Each path is a new rotation, seen through one point. The rows after it are directions, each followed by how far the rotation turns it, in degrees a step (0 if it stays put).
Each turn is a multiple of 5 degrees from 10 to 175, or 0.
Each row of a path follows its step; steps can be skipped.
path 1
step 0: [ 14.4  -9.6  24.4  20.0  40.0   3.4 -12.7  46.6  26.0  11.4  -6.4  15.6
   7.6  29.0   8.4  36.7 -34.3   3.6  13.1 -22.8  57.8  -3.2 -21.7   2.0
  33.9 -24.5  15.7   3.0  -5.2  17.4  -8.8  12.4 -41.5 -32.2  32.7  35.0
  -1.3  15.0]
step 2: [ -6.5  -6.1  46.9 -10.2  38.1 -16.5  22.4 -22.9 -12.5   4.9  30.4  54.5
   8.5  31.5  -9.9 -12.6 -13.9  25.7  -3.5 -28.0 -36.7   5.4  31.5 -11.2
  13.0  23.2   7.9   0.3  -8.2 -24.8 -12.4  26.7  35.4  -1.9  34.5  18.5
  47.3 -16.7]
step 3: [-21.4  52.2 -22.3  -3.3  18.7   5.8  -5.8  25.1 -12.4  29.6 -27.6  12.1
 -12.8  -5.3 -50.6  21.7 -12.0 -10.1  30.0 -20.4  30.7  12.5 -14.6 -17.7
  -5.0 -21.5  26.7 -38.8  15.5   9.5 -49.0   5.6   4.0   3.8  37.4  39.7
 -25.3   3.5]
step 4: [ -9.3   5.8  10.5   2.0  45.8  -8.0 -15.1   4.9  28.9 -25.1  28.5   3.7
 -10.6  14.9   2.3 -40.3 -32.8 -18.7   2.8   8.4 -18.9 -30.1  -3.6  35.6
  11.0 -32.9 -21.2  10.1 -12.9  60.7  13.4  -1.5 -48.3  20.4  50.2  -2.4
  -3.6  19.1]
step 5: [ -4.9  16.7  -2.5  24.2 -22.3   8.5  50.0 -50.0  -1.8 -33.8   7.0  25.0
  13.2  30.0   3.5  39.2 -40.3  -5.2  -1.4  -3.9 -21.8   7.9  46.9 -25.2
 -11.4 -33.9  13.4  35.9 -12.2  -3.3 -15.4   4.4   2.4  -1.3   9.2  44.0
  16.7 -27.5]
step 6: [-46.3  32.1   0.3  -7.4  48.4   2.3  15.2 -49.6  -4.7  18.5  -3.7  29.3
 -14.9 -34.8  -0.9 -41.4   6.0  29.6   4.0 -31.2  18.6 -34.4   7.8 -10.5
  -4.3  27.0  27.0 -32.0  19.3  -0.3 -25.8  31.0  -4.9 -18.3  11.3  12.5
 -26.5  -8.4]
step 8: [ -4.5  15.1  -3.9  29.6  41.7  -2.6  31.8 -10.9  -4.8   3.0  -8.4  26.4
  21.0   8.9  14.5  14.0 -83.1 -35.2 -22.0 -20.8  31.3   9.1  22.2   0.1
  -9.8 -25.6  13.6  29.5 -11.6  26.1  25.4  -5.1 -34.2   9.9 -18.3 -29.0
 -15.5  -5.1]
step 10: [-25.4   4.2  14.6 -33.0  20.8  38.5  22.6   4.2   6.1  15.8  30.6  11.8
   8.2 -27.0 -39.1 -43.0   9.6  -6.5   1.4 -84.8   7.4   1.6  -8.0 -39.7
  -3.6 -15.0  -7.0  35.9  -7.0 -21.1 -12.0  -7.3  25.1  10.2  11.5  -3.6
   7.6  10.4]
step 11: [  2.5 -25.8 -10.8  37.6  20.4  -7.9 -32.4  47.2  -8.6  13.4 -28.0  11.6
   4.5   3.7 -19.3   9.8 -60.2 -13.2 -30.6 -35.7  20.4 -10.7 -19.1  19.6
  -0.7 -14.7  28.4   2.8 -11.3  33.7 -25.9  56.2 -11.0  -9.8  -5.7  23.4
  14.9  11.6]
step 12: [ 20.5  -4.8 -10.0  -3.1  15.8  18.0  47.0 -18.4  12.6  -3.5  -7.4  -5.8
  21.4 -36.6 -16.3   8.0 -36.5 -14.3   6.7  20.6  32.0 -29.1  40.3  26.7
 -45.7 -15.7 -53.6 -10.8  -9.1  19.6  27.5  -3.0   2.4  31.8  47.1   1.9
  14.2   5.8]
Directions:
[ -0.7   8.5   7.6  10.3  -3.6   7.6   5.6  -2.8  12.4   6.7 -20.1  -5.5
   1.9   2.1  -8.1  -7.4   8.5  -9.0   3.0  -7.7   1.5  -1.8   6.0   8.7
  11.0   3.9  -2.4   2.1  -8.8  -2.9  -0.6  -0.3  -2.6   3.9   8.5 -17.4
  -0.1 -22.3] | 170
[ 11.5   8.1  -3.6 -10.5  -7.4  -3.1  -5.7  -0.6 -14.7   4.5   4.8   1.3
  16.6  11.7  -0.5   2.0 -10.7   4.0  -9.7 -10.6 -10.4  -4.6   0.9   3.1
   6.4  12.8   6.7  17.1 -12.8   9.9  -6.4  -7.2   4.8   3.6  -4.1  -0.7
  -3.1  -6.9] | 125
[ 10.4  -8.3   8.2   1.8  -8.5   4.0  -2.9   2.4   8.6  -4.9  16.4   4.7
  -7.5  -5.9   9.7   0.6   4.3   3.6   0.4 -11.2  -9.5  -2.4   8.4  -7.9
   0.0  -5.5   2.9  -6.7 -12.0  -1.5   8.7  -9.6   9.6  21.9  15.1  -6.1
   4.6   3.1] | 135
[ -9.9 -18.5  -0.9   0.8  -3.8   2.9   3.2  -9.3  -8.8   1.1  -4.1  -4.5
   5.3 -22.6  -2.7  -0.3  -4.5 -11.6  -8.1  -2.1   1.1 -14.7  -9.2  -9.2
  -4.7  -6.8  14.4   6.4 -11.6  -1.3   5.2  -3.4  -1.5  -7.6  -6.1 -12.5
   0.6   0.8] | 25
[ -7.2   0.6   3.3  -3.9   1.2  -9.8 -16.2   0.2   3.3   3.8   3.1 -14.8
   4.4   5.7 -20.1   5.4  15.5   5.9 -12.4 -13.4   8.5   4.3   1.0 -11.3
   6.7  -5.9   4.3  -1.7  -0.6   3.0   4.0   6.9  -8.5   2.8   6.4  -1.0
 -12.3  11.2] | 100
[ -5.8   2.3   3.5  -8.4  20.0  -5.8  -7.0  -5.8   7.9   1.3  -6.2   3.7
  -8.9   2.7  12.2 -17.8  -8.7   9.1 -16.6  -4.1  -6.0  -0.5  -8.6   3.1
   1.9  -3.1   4.4  -6.5   7.1   6.0   6.4   3.2   3.4  10.3 -12.9 -13.3
  -3.2  -4.3] | 160
[  3.0  -1.7   4.7   6.9  10.8  10.2  -6.2  -7.7  -0.9 -10.1  -0.5   2.7
  -1.6   0.6  -0.2  14.0  -3.7   3.0   4.3  -9.5   7.2  11.4  -4.3   7.4
   4.7  19.4  10.1   6.3  12.1 -10.2   7.2 -16.2  -1.2  -5.8   1.5 -14.2
   0.8  11.9] | 45
[ -9.3   0.4   5.0   0.1   6.2  -4.7   6.8   6.2  -7.0   9.6  10.3   2.2
  14.0   7.0  10.2 -22.6  -0.9  -1.0  -0.8   0.5  19.1  -5.0   7.8  -1.3
  -3.6   6.4  -6.5   0.6  -3.4  -8.1  15.1 -12.6  -2.3  -5.8  10.6   1.1
  -5.7   3.2] | 175
